Each named turn below is shown by a few rows before and after it. Which turns, in which order, take the first row of each later pair to the second? The first pair is answered.
turn J396:
[-14.2   3.8  -0.6  -5.0 -17.2  -5.6 -11.2 -11.3 -12.2  -8.7  10.2   5.7
 -12.6  16.7   3.5   5.0] -> [-12.7  13.2 -13.3 -10.6 -10.0 -13.3 -12.6  -0.8  -9.3   6.0 -10.5  -1.5
  -4.9  11.7   4.9  13.6]
[  8.1  -3.6  -4.7  -0.8  -2.9   2.5  -6.5 -24.2 -15.1  -8.6  22.7  24.7
 -10.5  -4.1 -22.0  -9.9] -> [ -7.8  -1.0  -6.1  -5.7 -16.3  -0.1 -12.1 -16.7 -21.2 -15.5  14.2  21.2
 -17.7  16.9  -4.7   2.7]
[  8.7   3.8   0.7  -7.4  -7.9  -7.1  -9.9 -11.6  -1.1  -2.7   6.3   3.6
   2.0   7.4  -2.8   2.6] -> [  7.7   5.0  -1.7  -8.5  -6.9  -7.6 -12.6  -8.1  -0.7   0.2   1.7   1.8
   1.5   8.8  -2.6   6.2]
turn J774:
[ 9.8 -3.4  6.6 -1.9  1.9  6.1  0.3  1.3 11.6  5.7  1.5  6.5  0.7 -6.3
 -9.1 -4.3] -> [11.2 -1.9  4.3 -3.5  2.0  3.2 -1.1  1.9 12.4  7.5 -1.1  6.9  1.6 -5.9
 -8.3 -3.6]
[-1.8 -8.5  5.6  8.0 10.5  8.9 15.2 10.6 -4.6 -1.6 -6.0 -4.4 -5.8 -4.5
  3.6 -6.9] -> [ 2.7 -9.1 10.0  4.5  8.6  8.6 16.1  8.2 -1.1 -6.3 -1.2  0.0 -4.1 -0.6
  4.0 -9.4]
[ 24.1  -8.9  19.1   3.5  30.8  -2.8  23.2   0.7   5.0  -5.2  -0.5   0.2
   7.8   0.9 -15.6  -8.0] -> [ 29.3  -4.3  14.7  -4.3  30.4  -8.9  20.7   0.8   8.3  -1.1  -4.5  -0.6
  12.4   4.3 -14.7  -5.0]
turn J470:
[-15.3 -10.0   5.3  -4.1  -3.1  11.3  -7.0  -5.8 -14.9  -6.9   3.7  -8.5
   0.3   2.0   3.9   8.1] -> [-14.4  -9.0   3.9  -9.5  -4.8   7.1  -8.1  -4.7 -13.8  -6.4   1.2  -8.9
   2.4   5.2   7.5  11.1]
[ -0.5  10.5 -11.5  -7.5  -3.1  -9.7  -4.0  -9.0  -6.6   7.6  -0.1   7.1
  -0.5  -2.4  -6.0   3.4] -> [ -3.7   7.9 -10.4   0.3   0.6  -5.2  -2.0  -9.8  -7.7   7.8   0.8   5.7
  -2.0  -9.6  -9.3   1.1]
[ 26.5  -3.3  19.6 -15.0  -6.6  -9.0   1.7   5.6  11.2 -13.9   4.3   6.0
   1.7   9.6  11.5 -12.8] -> [ 25.0   5.4   3.5 -18.2   0.4 -14.6  -0.8  14.3  11.0   4.1 -16.4  -3.1
   6.1   4.0  15.4  -0.8]
turn J190:
[ 15.2  -2.0   6.1  -7.0  -4.2  11.4  13.3   4.3  13.6 -15.7   0.0   9.0
   1.6  23.6   6.1   2.2] -> [ 27.2   2.8  -5.2  -3.5   6.6   7.5  15.0  -4.3  17.0  -0.6  -1.6   9.5
   9.6   0.1 -11.1  -3.5]
[ 12.0  -6.7  14.7   5.4  18.1   9.0  12.9  14.6  10.1  -1.9  -2.1  -4.1
  14.1  -9.4  -0.7 -11.6] -> [  3.0   3.1  -2.0   6.1  19.7   3.7   7.9  19.5   5.2  12.2 -18.1 -10.2
  14.2 -11.5   2.2   0.1]
[  2.4   0.9   4.5  -9.0  -4.4  -6.6   0.9 -15.6  -7.4  -1.3  11.2   0.4
  -2.1   0.8  -4.2  -1.8] -> [  0.9   6.4  -4.6  -9.0  -3.3  -8.9  -1.2 -16.4  -7.7   6.0   4.4  -1.9
  -2.1  -3.6  -5.6   2.6]
Pairs:
Each pair is two turns apart.
[  5.7  14.8 -19.1  -6.2  16.6 -11.1  -5.0  -2.7   6.4  30.7 -17.4  -1.2
   3.4 -16.7  -9.0  -3.0] -> [  5.4  -1.4   1.5   9.1  17.6   5.5   3.8 -11.9   6.8  13.3  12.4   8.4
  -4.6 -25.4 -21.7 -24.5]	J470 then J774
[ 18.2  -2.1  -8.8  -4.4 -22.3  -7.2  -3.8  -2.9   8.8  18.1   8.8   3.5
   2.1  -2.7   5.5  12.4] -> [  5.7  -5.8  -4.1  -0.6 -28.3  -4.3  -3.6   2.5   4.9   8.7   8.8   0.3
  -3.3   8.7  16.6  15.6]	J774 then J190
[  2.4  -4.1  -4.3   9.4 -10.4   4.3  -4.4  16.4 -11.9  -7.3   9.7 -12.7
 -10.9  11.3   2.4  -3.9] -> [ 19.9  -4.9  -3.3   7.5  -2.6   2.5  -2.4   6.6  -5.5  -2.8  17.0  -7.3
  -5.7  -1.4 -11.3 -13.9]	J774 then J190
[ 12.3   3.4  -0.2  -4.5  -4.2  -7.0  -2.1 -13.0   3.7   6.8  -1.5   2.9
  -1.3  -8.8  -4.4  -0.3] -> [ -3.6   5.6  -2.2  -3.4 -11.9  -6.8  -5.6  -4.6  -1.7   4.1 -10.5  -3.2
  -6.6   2.5   9.1   9.6]	J774 then J190
[ 20.9   5.9 -12.5   4.9  23.2  -2.6   2.7 -13.8   4.9  18.6   1.6   6.8
   4.5 -21.5 -18.0  -9.7] -> [ -8.1  -4.6  16.5  -1.8  -7.7   4.0   2.6   5.2  -1.4 -22.0   5.4   2.9
 -11.3  34.0  21.1   2.2]	J190 then J190
[-13.9  -0.1  10.3  18.5 -14.0  11.9  -1.5 -11.1 -20.3  -3.0  19.8  12.0
 -13.8   6.6  -4.9   7.8] -> [  2.4   2.8  10.3   1.1 -17.6  -0.3  -6.0 -20.1 -13.9  -1.3  22.8  19.7
  -7.5  12.0  -8.0   7.0]	J190 then J470
[ 15.8  -4.5 -16.1  -3.5   2.5  -5.2 -16.4  -8.7  -0.8   6.8  -0.1   5.2
   5.4 -14.6 -17.7   1.0] -> [ 15.4  -5.8  -8.3 -10.6 -10.0  -7.7 -19.4 -12.9  -3.1  -4.0   8.3  11.6
   0.9  -0.4 -12.3   0.9]	J396 then J470
[-14.3   1.7 -15.6  12.4  12.3   2.9   5.4   4.2  -1.3   5.3  -0.8  -3.9
  -2.6 -17.6  -6.9   4.0] -> [-12.3  -8.5   6.3  11.5   5.1  10.8  10.4   4.0   0.9 -16.3  15.2   1.5
  -5.2  -2.5   0.4  -3.2]	J190 then J190
[ 14.0   3.6  -6.6  14.1  22.0   3.7  12.2  17.7  14.6  15.3 -17.9  -9.7
  14.2 -25.5  -8.0  -2.6] -> [-13.0   5.1  -7.9  18.2   8.9   6.7   8.9  30.9   5.2   6.0 -27.3 -18.0
   2.9  -4.7  13.4  13.0]	J774 then J190
[-11.4  -2.6  -4.9   8.7  -3.4   0.7 -14.5 -12.7  -8.2  -3.0  14.6   7.9
 -17.5  -3.5 -22.0  -7.2] -> [-11.4  -4.8   0.3   6.3  -8.1  -0.1 -13.7 -10.4  -8.1  -8.6  16.9   8.2
 -17.7   6.2 -16.4  -7.5]	J396 then J190
